In the rows, 128 means zero.
One turn sends every row of this set to another row. A few are shown first. Where does it send the rows asked after them?
Gezo: [115 127 137 130 173 185 112 135 121 137 148 155 123 169 127 152 156 139
 113  84 145 143  83 174 103 121 164]
virak: [161 114 134 136 133 162 102 137 120 144 134 196 134 165 113 149 170 131
 121 138 118 136  89 162 113 152 162]
rosud: [126 130  95 101 107 127 147 128 103 129 108 106 107 106 105  81 112  97
 111 102 154 125 114  98 126 131  96]
gege: [108 148 107 109 127 130 175 141  96 147 118 120 114  98  95  85 107 110
 109 102 145 122 121  92 118 123 105]
vaked: [110 151 134 113 158 141 176 138  66 143 131 112 103  90 131 106 122 139
 124 115 104 137 131 102 140 132 151]
Tafe: [127 130 162 130 118 101 158 114 137 149 105 104 130 119 145 137 121 133
  84 132 128 149 159  96 130 138 117]
futi: [146 120 154 129 134 162  95 124 121 143 137 190 137 165  97 151 177 135
 118 138 116 139 104 165 113 142 162]
pifun: [134 125 142 119 134 156  76 141 109 134 139 170 137 183  92 156 181 143
 126 124 116 134  99 170 130 134 131]
sadaz: [137 121 110 114 114 154 140 120  89 101 127 117 104  83 140 111 115 123
 126 125 124 145 140 105 150 167 164]
kav: [134 162 111 129 138  84 126 145 134 152 149 136  87 120 119  83 104 143
 117 153 123 131 126 116 102 131 165]
Dif: [122 113 134 132 133 157  78 144 110 130 134 170 115 180  88 171 180 128
 132 122 121 125  91 153 121 126 128]
fov: [119 127 147 115 111  96 139 115 137 135 107  99 126 127 138 128 130 131
  76 132 112 151 159 100 130 153 112]
dosim: [104 143 141 124 122 112 150 137 136 127 125  93 139 126 144 140 112 149
  83 110 131 150 165 104 142 148 109]
Lusu: [145 115 149 145 154 181 129 133 129 143 148 177 128 160 117 150 162 137
 116 111 129 137  78 161 105 130 182]
voka: [109 137 119 119 161 163  73 153 101 136 134 170 129 178 115 166 161 139
 129 104 140 142 103 176 116 130 122]
pera: [108 142 142 120 160 168  84 147 103 138 146 161 139 178 103 162 166 153
 126 101 137 138 108 180 126 122 132]
velo: [109  84 131 119 154 132 148 118 133 132  84 108 125 142 110 104 156  98
 134 154 160 116 134 149  82 119 112]
ziga: [148 154 116 128 144  85 117 132 131 154 135 110  80 127 142  83  98 139
 121 137 151 133 109 129 110 106 153]
Dizik: [108 139 105 112 111 128 156 130 101 138 110 135 109  88  90  96 107  97
 114 117 152 125 138  87 114 133 107]
Miv: [ 94 104 100 117 150 146 171 164 142 103 131 109 151 148  97  92 150 126
 123 134 130 110 139 151 103 159 129]
Tabel: [109  90 132 147 145 146 161 141 135 127 101 120 142 130 102 130 136 111
 154 152 182 109 152 140 100 118 114]
zifud: [130 135 132 127 176 174 104 143 107 149 138 160 133 173 140 150 153 144
 121  91 151 146  83 183 111 121 145]
Mubul: [115  96 113 145 138 154 177 169 142 104 128 108 159 142 101 118 135 129
 148 136 164 102 141 144 119 139 119]
Big: [121 134  93 108 109 141 160 130 112 123 119 121 115  92 108  84 100 100
 107 103 159 130 129  96 119 146 120]
fude: [120 161 106 133 143  93  95 140 128 139 138 120  81 120 135 110  87 139
 133 133 170 135 141 127 109 109 143]
sigo: [146 130 142 138 167 176 124 133 117 159 139 190 137 157 131 146 155 140
 114 117 135 146  90 171 100 136 174]
vebev: [133 126 116  96 136 136 127 117  71 117 112  76  90 110 151 102 127 123
 126 106 125 140 112 119 154 131 127]
vedul: [136 127 130 130 137 150  85 156 102 145 132 187 132 178  96 166 176 138
 134 133 114 129  95 161 124 137 124]
zitub: [130 132 150 133 118 113 155 121 142 135 115  91 137 123 156 141 111 141
  87 114 145 150 156 104 141 140 117]
sebez: [140 131 111 120 105 130 173 138 104 142 113 117 117 100 100  87 109 105
 118 111 152 116 110  88 132 124 104]
Lupid: [128 132 147 126 164 182  98 128 118 139 145 158 142 168 126 153 155 147
 119  93 155 148  99 186 115 123 158]
papit: [113 140 142 114 116  96 146 135 132 132 119  88 134 137 135 130 129 145
  80 119 110 144 152 101 144 149 100]
fami: [146 151  92 132 111  86 101 158 137 123 153 126  91 128 117  93 102 145
 126 150 131 125 126 119 126 141 150]
Sib: [ 97 130 133 122 166 168  84 146 106 135 139 153 116 182 106 165 168 138
 126  92 135 134  92 167 111 115 129]
mem: [ 94 138 124 107 136 135 122 120  65 124 109 124  90  85 121 133 124 118
 137 131 122 144 162  98 137 137 129]
kam: [143 108 144 146 128 168 105 135 126 135 139 190 123 164  93 163 174 127
 126 133 116 128  91 148 111 138 164]
lopan: [152 125 138 128 116 131 153 139  66 133 117 105 103 100 122 123 130 132
 147 134 113 122 117  92 170 124 124]
zug: [152 125 165 136 155 174 117 123 121 154 141 176 143 161 119 147 164 144
 117 118 135 142  91 174 112 125 172]
zemi: [132 164 107 141 127  84 108 169 122 141 149 120  93 130 113 111  95 152
 144 141 148 119 130 115 132 109 127]
popo: [ 94 100 121 105 164 127 166 141 131 129 106 104 133 153 101  81 165 111
 118 145 123 112 127 152  83 138 118]

pifun -> zug
Sib -> kam
And these:
zemi -> kav
voka -> virak
sadaz -> vebev
dosim -> fov
sebez -> gege
velo -> Mubul

One turn sends every row of this set to another row. A few are shown first. Where does it send the rows asked after them?
rupel: [148 132 147  94 115 111 109  90 115 209 120 123 106]
nid: [111 101 102  98  99 102 158 142 109 183 132 162 168]
zut: [109  88  99 115  75 112 172 138 102 175 129 151 158]
Gesi: [150 125 134 135 114  52 137  97 132 156 101 122 133]
miro: [132 115 142 140 124  61 145 105 134 157  98 120 120]
zas: [154 156 119 120  90  98  94 117  93 144 159 113 120]
fede: [126  98  94 140  73 145 163 104  97 171 111 136 177]
rof: [158 126 137 115  69 118 130  79 109 203 122 105 100]
Sopin: [120 165 125 171 106 111 119 108  98 205 158 107 121]
Nide: [148 116 119 116 140 132 128 134 109 172 154 133  87]
Mok: [141 115 113 147 113 143 153 125 105 187 156 116  81]
Kog: [193 142  99 135 108 120 124  91 104 193 159 135 121]
Laga: [ 96 107 118 104 117 123 137 131 109 137 137 151 172]
befi: [130 136  98 139  89 116 144  82 105 177 144 151 204]
dig: [136 124 138 138 111 113  89 118  79 145 144 115 104]
fofi: [125 105 101 108 108  97 147 121 101 197 126 172 184]
dov: [181 134 108 109 137 118 110 113 107 176 157 143 111]
doke: [107 105  96 115  83 143 171 134 112 159 117 133 163]
Nodu: [114 130 140 168 120 121 106 112  81 182 143 112 104]
led: [127  85  98 134  68 113 165 114  90 184 122 153 168]
mafev: [167 128 141 107  92 112 110  73 105 207 118 119 113]
medub: [112 128 131 176 111 131 150 103 110 156 145  81 125]
rimi: [137 130 141 106  76 121 141 100 119 202 128 100  89]
Fis: [128 123  98 106 123 126 137 114 113 186 114 161 196]
Loba: [104 114 106 163  81 135 165  94  99 180 136 137 182]
nug: [154 135 127 148 100  54 150  88 135 165 105 117 136]
lozo: [125 120 139 154 114  66 156 106 135 169 101 111 119]
gefoz: [136  94  97 129  87 104 149 105  90 197 121 166 185]
Vizak: [145 153 116 179 101 118 141  75 111 171 149  88 153]
tevef: [141 111  94 134  99 134 144  92 100 188 109 154 196]
Fas: [146 180 112 140  87  97 112 110 105 184 168 108 129]
tete: [128 131 107 103 111 108 127 107 112 152 142 161 198]
bar: [129 133 146  92 105 116 128 107 125 208 126 111  92]
Sulal: [110 126 138 137 141 121 128 122 115 131 144  94 122]
gurut: [143 147 130 118 147 103 105 108 120 131 148 110 148]
Lek: [169 130 101 161  95 135 150  99 102 201 158 117 102]
rap: [106 119 101  94 115 133 155 140 123 166 120 148 174]
pase: [164 163 116 143 123  99 113  78 117 157 151 107 167]
tekin: [ 83  97 118 143  97 138 161 121 101 152 133 134 161]
Tomi: [137 131 131 159  99  60 162  95 135 173 105 109 126]

Nide -> dov
tete -> befi
And these:
mafev -> rof
doke -> rap
Fas -> Sopin
gurut -> pase
Tomi -> lozo
led -> zut

One turn sends every row of this set to another row. A few are shown first. Where does it send the rows asked after them?
nuri: [128 115  98 145 100 122 175 119 120 141 161 149 126]
Gukol: [128 108 171 152  97 145 124  94  72 154 162  99 173]
zekom: [164 111 187 153 101 146 129  99  79 164 162 118 173]
toze: [124  88 105 134  99 117 155 104  99 138 153 145 116]
zum: [129 109 174 170 113 125 128 172 139 148 149  80 130]
ditep: [135 120 186 137 122 135 114 117 103 177 109 150 165]
busib: [138 112 174 168 114 125 127 162 144 145 152  72 141]
Pina: [169 129 120 144 168 121  93 143 137 146 168 128 141]
zerim: [158  97 154 141 105 149 145  89  67 139 152  91 161]
givi: [105 131 125 131 118 124 138 127 130 156 108 161 146]
Luda: [104 120 130 121 128 153 130 133 116 165 103 123 167]
Sis: [112 153 115 128 110 146 125 129 118 160 115 138 154]
kova: [162  94 178 137 124 153 137 120  89 185 102 119 155]
Sel: [117  88  99 121 132 133 162 127 101 150 140 148 125]
deme: [143 101 151 133 134 133  99 175 137 155 177 115 129]
zalon: [169 126  98 149 120 158 177 115  86 155 160 114 143]
geni: [169 121 124 181 151  97 105 101 115 119 143 110 133]
vere: [157 116 161 201 129 102 139 129 123 135 126  86 124]
Mog: [178 126 117 174  97 153 167 111  96 181 163 118 145]
mazit: [161 123 127 168 154  95 112 104 118 108 151 109 134]
nalov: [171 116 130 164  92 143 172 106  92 152 190 120 148]
repal: [173 115 158 191 129  99 143 131 129 131 132  89 120]
Nul: [147 101 178 138 125 137 126 129  87 194 115 153 137]
fer: [171 123 114 144 157 124  85 134 127 140 173 128 138]
Zab: [142  89 161 134 141 122 101 168 143 155 174 114 135]

zalon -> Luda
Nul -> Mog
And these:
geni -> deme
Pina -> busib
givi -> zekom

One turn sends every row of this set to another row. A few are shown first. Where does it send the rows asked after them?
Gazoz: [109 171 132 105 136 169 102 127 173 130 131 136 118 149  97 121 127 154
 126 141]
Balim: [139 147 100  87 149  89 162 139 149 116 145 151 111 128 102 130 130 135
  87  99]
Rera: [161 147 100  99 130 131 141 177 154 153 128 147 105 150 109 128 106 117
  20  88]
Gisit: [158 133 150  64 115 108 139 187 137 144 168 123 125 124 103 147 101 137
 130  94]
kemod: [159 165 150 140 155 131 126 154 150 204 111 147 112 112 118  98 159 130
  81 101]
Zefe: [116 156 175 126 123 152 123 204 156 156 146 155 104 190  94 144 115 143
 129 143]
Zub: [145 125 109  80 150 134 163 172 202 130 156 127 103 169 116 122 123 134
  54 123]
dos: [116 103 118  68 134 142 159 156 169 152 181 157 134 109 111 140 125 160
  90 101]
Med: [ 85 146 135  90 138 122 151 161 148 131 125 139 113 148 104  99 111 156
  39  95]
todo: [137 134 175 123  91 161 103 181 110 179 137 165 101 163 125 129 117 158
 119 132]
gugoz: [191 171 139  97 161 127 161 151 179 184 128 143  98 152 104 137 158 139
 113 102]
dinuv: [135 113 109 130 132 140 144 164 167 124 165 113 117 109 109 107 140 148
  51 117]
Sador: [132 134 121 138 123 160 105 119 113 157 142 153 114 146 113 159 102 146
 110  94]
vep: [110 121 157 112 130 126 126 208 162 159 126 148 110 135 114 189 136 177
 111 125]
numeg: [138 157 178 141 143 123 138 156 153 192 126 132 104 121 116 137  92 168
  56  95]
Durir: [156 114 144 102 155 166 145 222 173 170 103 183  95 132  93 150 122 131
 115 141]
nunu: [180 128 160  86 144 135 121 186  96 173 132 147  75 113 124 146 143 150
  93 132]
davog: [142 167 135  70 154 178 103 132 160 181 151 169 107 146 126 145 102 114
 107 128]
mizat: [111 158 151 103  95  99 146 171 156 121 118 140 106 128 150 130 138 133
 107  84]
zofa: [153 166 163 106 140 168 125 184 135 155 105 161  63 142 125 133  99  96
 132 117]
deba: [153 103  79  92 137 129 115 160 171 157 133 134 136 120 130 111 149 120
  84 100]
volop: [115 143 134 141 173 165 125 126 142 154 136 158  91 175 132 114 119 102
  95 121]
Tizo: [117 124 157 125 118 105 145 194 156 128 108 147 124 163 104  71 102 125
  99 125]
Larib: [138 132 158  81 130 175 160 214 149 160 129 148 105 149 108  75 141  96
  95  92]
fuv: [139 153 139 124 126 209 134 150 142 154 147 164 106 172  68 124 103 150
  86 124]
felo: [130 149 152 112 140 160 107 196 161 157 130 149 108 132 105 148 120 114
 171 129]
Fasu: [145 145 174 138 121 151 130 159 110 139 137 147  61 141 146 124 130 132
 128 131]
Pobu: [156 128 141  89 143 143 145 156 194 183  82 132 117 168  99 121 117 174
 127  97]
Sopa: [121 115 103  72 145 148 159 170 175 156 102 187 126 157  96  88 114 124
  74 100]
kefo: [142  99 172 129 151 163 161 162 183 187 143 124 115 132 100 120 103 184
 101 114]
kuz: [141 113 106  68 108 153 112 174 175 161 119 136 133 126 113 114  94 159
  50 105]
luku: [166 119 159  99  96 146 161 194 148 175 171 193 119 115 125 122 110 120
  90 116]
Bubu: [113 123 177 122 143 149 126 213 122 172 110 145  87 162 118 119 153 161
  65 133]
zumu: [147 122 114  78 139 154 140 163 119 173 154 169 127 101  94  86 131 128
  57 100]
muzuf: [154 141 142 110 162 111 132 185 143 126  74 145  72 131 111 132 134 135
 119 142]

zofa -> felo
Zub -> kuz
And these:
kemod -> gugoz
muzuf -> Durir
volop -> davog
luku -> mizat
dos -> Med

